In the data rows, 128 means zero.
Here are some points, each followed by its number:
[138 135 171 120 157 112 131 150] 0
[115  98  96  84 109 171 100  81] 1
[125 100 116  84  79 128 105 117] 2
[ 36  99  53  61 144 170 125  72] 3
[169 153 161 122  63 123 157 147] 4
[136 103 132 106  97 147 100 124] 5
[143 167 130 128 146 110 209 162] 6
[129 106 127  94 100 142 115 121] 7
[ 46 111  25 144 123 157 134 104] 8
[123 103 118 135 113 162  93 104] 9
[109 106  96 114 104 159 100  99] 10
[ 92 102 120 121 120 181  99  96] 11
[140 115 131 174 106 153  82  94] 12
[138 112 136 136  99 133 144 138] 13
[126 156 166 135 161 101 170 168] 14
[119 116 133 131 125 148 122  89] 15
[ 91  82 116  91 123 167 103  88] 16
[158 162 153 149 164  94 187 182] 17
[ 93  81  89 120 131 169 110  82] 18
[131 108 117  91  81 144 109 119] 19
[154 178 164 139 141  96 185 177] 20
[148 155 161 145 127 111 162 159] 21
[ 99  91 118  96 133 162 125  66] 22
[142 114 107 130 110 127 103 130] 23
[160 171 133 179 158  84 196 174] 24
New points follow, each followed by the number of its nearest point above, looking only along the 3 directions in which the numbered points spread most.
[ 52 106 109 127 110 147 112 101] 18
[151 187 133 164 177  89 162 182] 24
[143 125 136 125 115 125 143 135] 13
[136 144 142 129 110 137 165 135] 0
[153 149 134 116 130 126 154 150] 0
[136  93 113  43 116 143 108 115] 2
[123 111 127 134 111 127 101 133] 23
[119 105 140 143  87 122  89 127] 23
[ 78 111 110  98  75 162  97 108] 1
[  0 103  61 114 154 153 127  75] 8
[153 108 125 128 125 136 111 117] 23
[126 101 123 136 105 162  87  93] 9
[165 177 209 186 211  75 152 169] 24
[140 140 137  87 140 125 159 154] 0
[139 132 132 147 119 116 144 152] 0
[159 137 107 157 118 113 127 138] 13
[ 93 105  86 128  96 166  92  92] 11
[169 189 140 175 210  86 124 150] 24
[119  87 124  41 117 139 129 123] 2
[129 129 150 108 123 141 156 154] 0
[ 89 104 125 103 114 149 132  96] 22
[125 164 130 224 168 104 142 155] 24
[158 125 120 139  92 122 121 132] 13
[159 165 182 182 193  73 146 174] 24
[109  99 107 123 140 141 127 102] 15
[  0 108  60 137 142 173 119 106] 8
[ 30 108  68 151 147 153 134  96] 8
[143 141 137 130 137 116 111 116] 13
[146 135 116 122 128 120 101 131] 13
[140 122 121 121 130 119 127 139] 13
[107 101  94 116 117 162 109  80] 11
[121  89 133 115 116 171 111  97] 10
[148 137 121 112 112 123 129 142] 13
[109  90 129  90 102 149  83  89] 1
